128 stands for zero in the data rows.
Each row of this table is followed by its label. One hidden rule gives the labels. It looks at one to three of the table's principal directions, none of them among the few with the most spread.
[102  95 133 131 140 162 138 181 109 156 167 141  96 144 104 108 165 134
 157 132 131  80 158 132  85 111 131 108 143 153 103  91 152 143 154 143
 161 131 154 115  73  93 113 135 137 149 168 168] q799
[125 139  89  73 158 133  95  99 126 150  84  94  54  72 129  94  74  97
 134 131  84 148 143  88 174 209 162  88  98 102  94 129 143 176 110  84
 104 124  93 138 164 164 137 113 121 110  87 116] q389
[183 172 115  99 169 109 110  78 126  92 126 107 133 107 155  89 114 111
 120 132 132 183 128 155 128 147 121 135 127 139 140 116 129 100 109 135
 125  97  80 148 170 141 106 109 138 103 115 132] q136
[100 112 113 113 171 153 122 159  97 148 190 117  89 130 107  76 111 131
 130 110 166  69 132  97 138 127 149  71 129 186  75  90 145 191 131 127
 173 126 136 140  70 102  88 183 166 135 136 133] q389
[107 120 159 167 156 140 149 151  96 140 187 109 138 145 113 127 174 156
 147 156 157  86 143 120  97  93 129  69 123 122 110 137 110 145 158 155
 167 109 135 120  85 118 119 148 113 115 117 136] q799
[160 133 115 114 124 104 126 102 150  88  93 143 139 115 130 128 103 114
 130 111  95 170 127 146 174 148 119 163 136 118 133 135 125 111 120 116
 100 116 109 138 172 159 135 128 133 118 120 118] q389
[ 73 111 174 100 199 132 100 116  90  81 148 136  80 123 105 128 134 165
 133 105 189 104 126  77  56  54 125 118 125 102 137 157 128 111  86 146
 130 109 138 107 149 109  88 103  92  71  86  99] q799
[134  83 135  94 154 143 153 160 134 134 159 182  99 116 106 144 138 128
 105 101 138  98 161 109 124 108 115 125 160 162  92 133 148 144 128 124
 164 128 134 129  72  74 133 151 138 147 121 134] q389
[ 95  92 137 112 140 143 131 148 132 121 140 140  76 121  97 116 134 136
 146 112 121 104 152 116 111 126 139 140 145 122 108 121 140 141 126 118
 118 134 148 126 121 119 127 125 123 121 134 144] q136
[146 118  98  74 164 137  98 100 129 128  95 151 102 118 110  92  98 120
 124 118  92 130 144 125 151 148 149 132 128 139  98 113 153 122 111 106
 127 130 103 126 153 117 103 118 144 109 131 140] q389
[121  94  89 114 156 141 107 127 106 152 120 172 150 138 124 148 109 121
  95 126 126 126 115  87 125 125 154 121 100 164 101 106 155 149 118 123
 155 150 133 126  79  74  92 159 131 135 133 140] q799
[108 107 142 156 125 120 131 123 118 123 125 151 160 139 114 163 142 142
 126 148 137 130 123 110 109  98 134 135 109  97 130 150 107 118 127 137
 120 131 137 117 115 126 124 134  99 124 118 119] q389
[125 146  94 124 131 113  93  87  98 110 101 106 131 144 132 111  79 113
 159 149  92 151 117 101 153 143 142 111  99  72 110 146 127 147 119 143
 112 105 103 129 199 198 115 109 123  92  83 118] q136
[133 145 116  85 131 126 103 152 169 134 116 123  59  69 133 100  99 117
 115 104 131 134 131 107 166 148 122 130 146 120 117 154 104 159 107  92
  91 127 114 117 137 150 156 112 123 140  80 105] q389
[151 131  94  71 139 136  91 117 148 159  61 156 103  97 145 138 103 108
  80 113 110 153 112 114 144 155 148 145 120 158 130 112 146 121  95  78
 111 158 117 123 116  86 129 118 124 129 128 131] q389
[149 130 128 124 131 131 139 148 143 141 140 120 108 114 123  84 129 115
 127 128 135 117 130 148 174 147 118 102 145 161  97 102 121 146 143 113
 139 124 123 129  94 142 129 154 161 140 128 128] q389
[151 111 109  66 228 136  84 112 111 114 114 184 107 103 110 112 121 135
 105 113 128 134 146 101 105  98 148 113 125 154 101 111 141 113 100 110
 143 105  98 117 102  62  78 131 107  97 116 147] q389
[101  90 126 136 132 129 111 118 107 112 108 156 141 142 127 164 138 122
 139 145 122 145 118 115 101 113 129 144  96 109 129 122 131 114 125 131
 120 129 140 113 128 139 103 129 105 109 126 138] q389
[ 88 120 140 105 136 148 136 139 120 137 176 110  86 130 109 120 108 154
 117  91 165  67 142  84 107 117 129 105 142 143 127 147 149 161 115 129
 155 137 141 137 118 105 127 130 134 145 114 103] q136
[157 122 124 119 151 115 100 116 129 110 106 166 173 125 142 142 144 114
 113 118 130 155 118 156 123 116 117 140 108 154 146 102 118  84 121 117
 129 108 113 114 121 109 100 138 118 123 153 141] q136
[174 168 115 168  93 112 136 125 135 128 102  99 161 144 149  91 145  99
 180 172  75 170 127 201 151 157 117 135 137 105 135  94 119 101 167 152
 111 106 114 129 165 186 140 105 149 132 168 163] q389
[198 164  87 119 126  94  85  48 129 124  51 135 202 126 160 142 109 102
  90 165 100 211 102 155 158 160 144 148  72 114 149 132 101  74 104 105
 102 124  70 130 165 156 114 118 108 104 109 118] q799
[160 161 126 179 117 111 146  98 116 133 161  91 190 161 143 108 120 124
 127 160 146 115 100 157 157 119 126  85 133 141 122 111 115 126 159 151
 160 105 116 151 122 161 110 159 171 144 145 119] q136
[ 55 100 184 127 111 142 147 105 119 100 108 119  71 148  79 142 144 171
 163 111 132  88 144 128  53  89 153 187 155  80 166 142 161  78 108 134
  95 161 175 132 189 116 126  82 118 107 183 114] q389
[127 115 111  82 154 135 110 127 132 120 116 142  88  98 115 107 107 119
 136 110 104 132 152 115 153 155 135 131 121 129 104 134 138 146 113 111
 118 126 109 124 152 131 123 126 132 118 116 127] q389
[177 128  82  83 129 126 106 113 166 139  76 158 118  88 139  87  93  85
 104 132  97 175 121 156 198 187 131 158 123 170 101  87 135 125 115  85
 104 145  97 130 123 136 113 141 170 149 148 138] q136
[ 55 103 160 119 155 166 136 147 115 126 196 112  68 135  95 122 136 185
 140 115 173  51 149  78  65  81 134 113 150 123 125 156 142 157 123 141
 146 140 156 124 117  97 112 118 116 124 116 123] q389
[ 77 100 157 161  89 131 162 136 123  98 125 118 108 161  90 137 133 151
 189 125  95  98 142 134 131 114 129 154 151  78 127 145 139 130 150 148
 107 136 166 129 177 173 144 122 132 113 149 124] q799
[ 88 111 160 154  98 159 140 186 139 133 155 124 117 150 128  99 179 133
 183 138 126  97 132 182  97 122  96 145 148 148 137  79 136 119 159 147
 127 137 170  99 122 130 120 111 152 136 199 184] q136
[129 127 128 167 104 133 168 167 136 150 166 127 165 144 127 157 149 148
 119 130 124 117 143 120 125 134 127 120 135 138 130 139 119 159 155 141
 146 139 143 140  73  93 165 150 107 153 125 147] q389
[126 111 149 118 169 132 115 141 116 106 163 148 138 125 133 146 168 142
 111 109 173 124 135 130  79  95 110 122 115 160 146 121 114 108 119 126
 148 108 126 117  89  90 104 142  97 113 121 138] q799
[131 143 131 117 144 141 136 118 109 157 155 118 130 147 110 108 122 152
 106 126 154  84 141 115 110 118 148  95 134 152 118 124 138 134 120 130
 164 136 120 143  98  82 119 138 137 136 140 125] q136
[ 91  86 141 116 134 134 137 118 127 113 117 161 122 129  99 163 123 147
 118 105 122 116 139 103 117 124 147 161 121 120 127 144 143 126 108 116
 116 153 147 132 134  93 127 137 112 113 138 124] q136
[180 171  88 142  91 102 150 128 143 148  95  83 113 108 152  73  81  67
 140 146  86 177 106 149 232 201 131 110 145 124  87 106 135 170 149 131
 116 128 113 155 146 202 161 141 190 145 109 110] q799
[ 55 123 159 159  81 126 144 135 136  95 158  84  93 138 128 139 108 145
 155 107 162 104 103  99 105 107 107 153 146  89 163 159 134 146 127 151
 103 139 174 132 176 185 140 106 134 141 112  86] q389
[105  97 134 109 114 145 140 157 146 130 150 159 109 127 125 153 120 138
  98  97 162 103 126 100 119 116 102 144 142 166 132 129 140 146 116 114
 141 149 150 126  79  99 131 145 130 160 119 118] q389
[130 130 130 133 135 130 137 132 112 145 128 135 153 143 136 160 132 133
 101 110 141 117 117 116 107 118 139 113 126 158 143 112 148 126 125 128
 155 136 142 140  93  71 128 145 122 135 151 132] q389
[176 140 125 155 113 112 144 141 144 102 171 122 169 133 150 111 144 110
 137 133 141 140 124 183 173 128  88 121 140 163 124 114  96 125 161 138
 145  91 108 136 114 176 123 169 161 149 131 130] q799
[ 87 113 139 114 120 149 122 184 159 169 111 139  75  93 118  99 129 123
 127 127 128 116 123 104 145 148 123 124 135 124 101 121 124 164 120 108
 102 163 157  91  98 113 150 106 129 135 116 138] q136
[170 129 124 137 147 125 136 140 148 124 179 146 176 120 154 141 148 130
  79 123 177 135 117 142 134 115  98 114 129 198 134 112 103 128 140 118
 161 112 112 137  49  97 112 177 131 158 118 134] q389
[158 145 109 130 134 112  93  93 133 115 105 132 174 118 156 133 133 112
 116 147 129 175 107 158 126 134 130 151  92 133 156 119 106  89 119 120
 109 118 100 123 151 143 101 125 121 125 141 131] q389
[136 137 132 159 150 105 126 100 102 107 138 117 154 136 129 132 136 124
 141 153 136 147 120 129 107 100 143 119 119  95 128 136 114 111 134 156
 128 100 120 138 145 148 110 129 120 110 121 121] q389
[158 162  96 133  81 115 146 149 159 137 136  77 103 108 149  51  81  76
 146 114 110 145 111 160 230 200 109 119 154 154  98  99 138 177 151 129
 122 130 122 149 151 207 150 145 211 167 127 109] q799
[130 144 163 195 134 128 145 122  79 127 169 116 206 200 137 173 200 162
 142 155 154 103 126 162  17  55 136 112 130 126 179 107 127  69 157 178
 170 102 150 136 102  75 110 122  94 116 188 171] q389
[127 126 146 132 109 132 153 125 122 115 151 113 124 143 123 109 136 126
 147 127 139 114 137 155 134 126 107 138 140 137 128 129 143 118 138 152
 146 131 129 133 152 154 122 128 166 136 144 113] q799
[107 106 138 111 132 147 126 123 132 148 134 141 114 112 120 164 146 151
  96 128 158 109 140 106  87 114 136 140 112 136 149 153 129 116 113 110
 133 157 130 121 101  90 123 125 104 149 127 108] q799
[141 154 132 119  99 111 124 126 164 118 109 109 111 106 139 112 105 122
 115 110 135 144 111 136 173 146 110 143 142 122 143 146 106 129 115 106
  96 131 122 127 154 169 155 118 136 135 100  95] q389
[130 142 109 123 126 101 120 116 153 101 113 125 125  98 140 123  67 117
 112 113 125 164  98  85 195 144 116 134 128 103 115 166 111 167 110 123
  97 125 117 132 160 175 143 132 132 124  56  84] q389
[120 101 140 142  75 123 149 184 150 140 101 164 130 126 139 175 156 103
 122 107 116 153 124 137 122 139 104 171 135 128 143 119 129 124 131 124
 109 151 168 113  94 111 175 122 111 149 139 142] q389
[157 129  85 128 153 128  82 111 103 171  81 137 153 118 156 126 143  81
 127 185  96 176 114 140 117 156 157 103  74 124 108  85 128 116 135 120
 129 122 105 111 108 127  99 120 118 118 141 168] q389
[193 157 118 107 123 121 119 146 151 133 121 135 136 106 158  82 142  90
 122 130 134 161 128 192 166 152  88 129 136 177 127  91 113 105 134 120
 135 110  96 116 112 145 125 132 163 151 144 137] q799
[134 129 138 138 147 142 107 138 118 144 149 135 157 143 143 136 174 140
 112 141 166 113 118 151  74  94 121 112 115 167 153  97 115  95 135 125
 153 121 130 111  77  89  97 133 112 134 158 154] q389
[ 71  98 171 159  68 129 167 190 166 101 121 126  70 124  91 116 140 143
 181 105 118 108 132 138 157 120 101 173 173  91 127 141 116 143 146 129
  79 151 185 108 143 183 171 121 134 137 131 108] q799
[141 130 114  74 152 137  88 110 132 124 127 138  97 103 130  94 119 121
 109 123 154 136 137 133 118 137 124 142 111 154 127 120 121 113  95 105
 122 128  96 120 131 130  97 119 132 128 119 122] q389
[ 76 114 143 113 123 167 137 161 100 144 198 111  91 164 115 129 139 160
 135  95 165  51 152 102  55  99 126 117 146 154 140 131 165 150 124 152
 173 140 158 133 113  82 122 118 133 143 147 140] q389
[133 160 129 214  56 115 176 150 140 110 189  76 202 177 140  88 122 127
 183 148 116 113 110 188 201 153  96 119 143 138 123 109 105 162 187 173
 138 113 139 148 152 209 139 170 191 156 166 140] q389
[120 106 107  97 132 147 109 148 146 130 128 152 109 110 136 129 120 122
 117 108 127 127 127 121 139 139 116 145 123 166 125 116 140 142 122 108
 128 143 130 115 114 115 114 138 137 144 132 136] q799
Here are more rows. What is the label of each one?
[120 115 123 113 163 144 137 102 100 146 124 117  96 130  96 110 124 136
 147 145  99 101 158 118 120 140 173 100 129 117  95 119 160 137 135 126
 146 132 120 146 137 108 113 130 138 110 151 141] q799
[118 118 153 177  72 122 141 148 170 109 129 138 158 135 136 141 168 130
 153 146 130 142 114 186 110 109  98 191 143 115 168 118 101  83 152 136
  90 136 156 110 137 159 134 113 132 161 179 144] q136
[ 90 108 142 132 114 148 124 165 156 150 127 142  97 115 128 147 151 141
 118 133 139 119 121 112  87 114 128 153 141 120 138 130 121 132 123 113
 102 158 164 107  95  98 146 103 102 136 127 150] q136
[131 142 150 137 127 123 163 127 115 117 153 115 127 151 115 109 121 137
 137 116 140 103 133 136 132 113 124 117 163 135 118 123 144 131 131 153
 150 120 137 150 134 118 134 136 158 122 143 123] q136
[146 145 109 110 122 128 108 101 156 123 127 114 136 112 140  99 104 125
 117 131 121 139 120 145 167 155 123 141 121 138 130 138 118 126 121 113
 114 133 101 127 168 158 118 121 152 131 120 121] q389
[105 123 124 140 101 119 158 130 129 138  78 134 116 126 107 172 102 136
 134 128  73 146 137  80 149 153 162 145 131  67 117 166 138 162 120 124
  93 156 148 143 146 118 186 118  92 110 104 122] q389
[152 138 112 162  35 115 162 156 190 132 121 129 160 134 145 113 107  98
 132 115 106 140 103 185 204 165 100 184 165 157 138 104 126 132 155 125
 104 154 150 140 136 170 159 147 196 198 182 126] q136
[153 153  99 108 143 115 109  88 132 120 122 109 134 115 152 114  93 109
 107 129 118 166 117 117 139 161 137 130 119 123 127 131 134 135 110 124
 120 120 102 148 160 138 126 112 131 112  97 131] q136
[172 151 124  79 179 117 123  83 105 125 125 145 144 122 142 169 106 143
  51 101 169 140 130  81 105 107 130 104 120 156 144 161 139 114  84 119
 168 118  89 151 101  61 126 135  97 113  72  91] q799
[117 103 130 104 142 120 141 145 129  94 117 146  77 118 101  99  91 116
 146  87 117 121 129 109 188 130 118 128 158 134  85 122 148 158 122 124
 125 122 141 132 140 155 127 153 162 113 108 102] q799
[121 121 126 100 171 133  95  92  99 120  91 149 119 132 125 136 132 132
 120 136 131 146 122 114  67 102 151 145 112 121 141 112 153  86  98 130
 125 134 126 120 141  89  90  98 106  94 140 139] q799
[131 134 116 151  82 110 122 115 135 105 104 116 149 141 145 126 110 103
 154 135 112 154 101 156 163 141 109 153 120 112 143 120 122 116 139 135
 105 122 130 126 173 203 124 129 151 139 138 111] q799
[168 158 128 103 162 121 130  86 117 105 146 100 122 125 131  77 116 122
 135 131 129 138 146 151 136 142 118 109 139 136 120 122 141 112 125 143
 149  98  88 147 165 148 109 114 154 110 118 124] q389
[151 109 138 140 151 118 137 133 131  97 143 180 177 147 124 140 145 134
 112 115 145 134 118 147 118  83 111 150 148 164 129 104 128  96 132 142
 146 115 137 127  92  87 101 154 137 130 154 146] q136
[130 123  98  71 157 139  74 134 126 154  58 155  73  96 130 125 121 106
 128 125  86 157 139 105 103 144 153 137 114 105 122 119 144 119  99 100
  98 135 120 100 140 102 132  78  90 107 116 152] q389
[ 95  97 158 138 114 142 155 136 107 125 151 135 138 157 113 155 153 142
 137 111 145  89 137 135  99 105 120 138 128 144 142 129 156 113 135 149
 159 145 155 127 130 105 117 138 145 136 169 119] q799
[106 118 148 127  92 146 123 140 169 129 114 142 118 120 124 118 152 146
 127 136 146 126 120 165 107 122 113 192 135 143 160 115 116  90 118 110
  91 169 147 105 127 123 120 107 134 150 174 136] q389
[102 122 126 106 157 132 106  97 100 114 134 126 111 145 110 118  99 143
 130 115 137 101 128  91 105 101 144 117 125 109 121 144 149 128 106 140
 139 122 127 129 164 125 101 112 129 104 111 112] q136
[104 102 155 149 140 123 134 125  92 124 158 155 187 158 135 200 158 145
  88 117 183 119 114  97  66  78 121 125  95 138 154 150 127 110 112 153
 165 133 147 123  89  72 114 144  95 119 115 114] q389
[ 99 147 138 143 100 144 127 151 123 183 160  88 121 139 141 138 143 137
 113 130 157  85 125 112  81 133 140  95 122 126 149 133 123 148 129 126
 142 142 148 128 102 102 155 109 112 150 135 137] q136
[ 35  39 146  75 157 153 119 157 110 148  89 191  40 101  78 189 121 135
 107  77 125  95 148  31  73 114 169 150 117 100 105 150 176 153  80 100
 112 177 184 108 102  45 140 112  82 109 114 118] q389
[127 108 118 108 108 133 118 133 146 145  56 168 110 113 121 146 137 112
 134 141  75 167 141 131 112 144 138 184 124  91 132 132 144 100 115 118
  88 160 137 103 147 112 150  78 105 127 139 149] q799
[141 163 125 187  67 120 128 127 125 132 158  97 226 178 182 162 148 126
 120 144 156 136  86 171 113 122  95 131 103 156 186 115 107 108 151 152
 147 123 134 131 125 150 124 140 134 155 156 137] q389
[ 80  99 153 162 143 142 136 117  98 123 121 128 119 147  92 155 166 164
 179 174  98 108 153 114  68  88 160 129 119  54 127 154 129 111 148 152
 115 128 146 113 154 130 120 101  85  96 140 146] q799
[189 137 101 121 120  96 113 113 159 103  57 165 145 100 148 122 118  78
 135 140  77 211 116 175 172 155 119 176 134 117 127  99 117  90 128 113
  82 110 106 126 153 161 133 119 136 130 144 146] q136
[161 171  98 149 106 103 122  96 114 126 112 103 185 147 164 138  89 107
 119 146 119 163  97 124 169 153 121 103 102 122 136 129 117 143 130 138
 134 109 102 146 146 169 133 143 133 128 102 113] q136
[127 129 111 111 177 147  98  84  72 137 168 131 172 164 125 143 140 153
 122 150 133 105 161 111  48 114 158  98  82 128 133 131 137 115 114 147
 171 106  94 137 131  75  86 119  91 102 138 169] q136
[196 162  69  86 142 115  83 105 153 115 121 124 135  97 162  54  87  81
 123 138 106 185 124 164 204 188 109 130 112 159  98 104 108 139 120 111
 115 100  64 129 158 188 105 132 167 127  99 141] q136
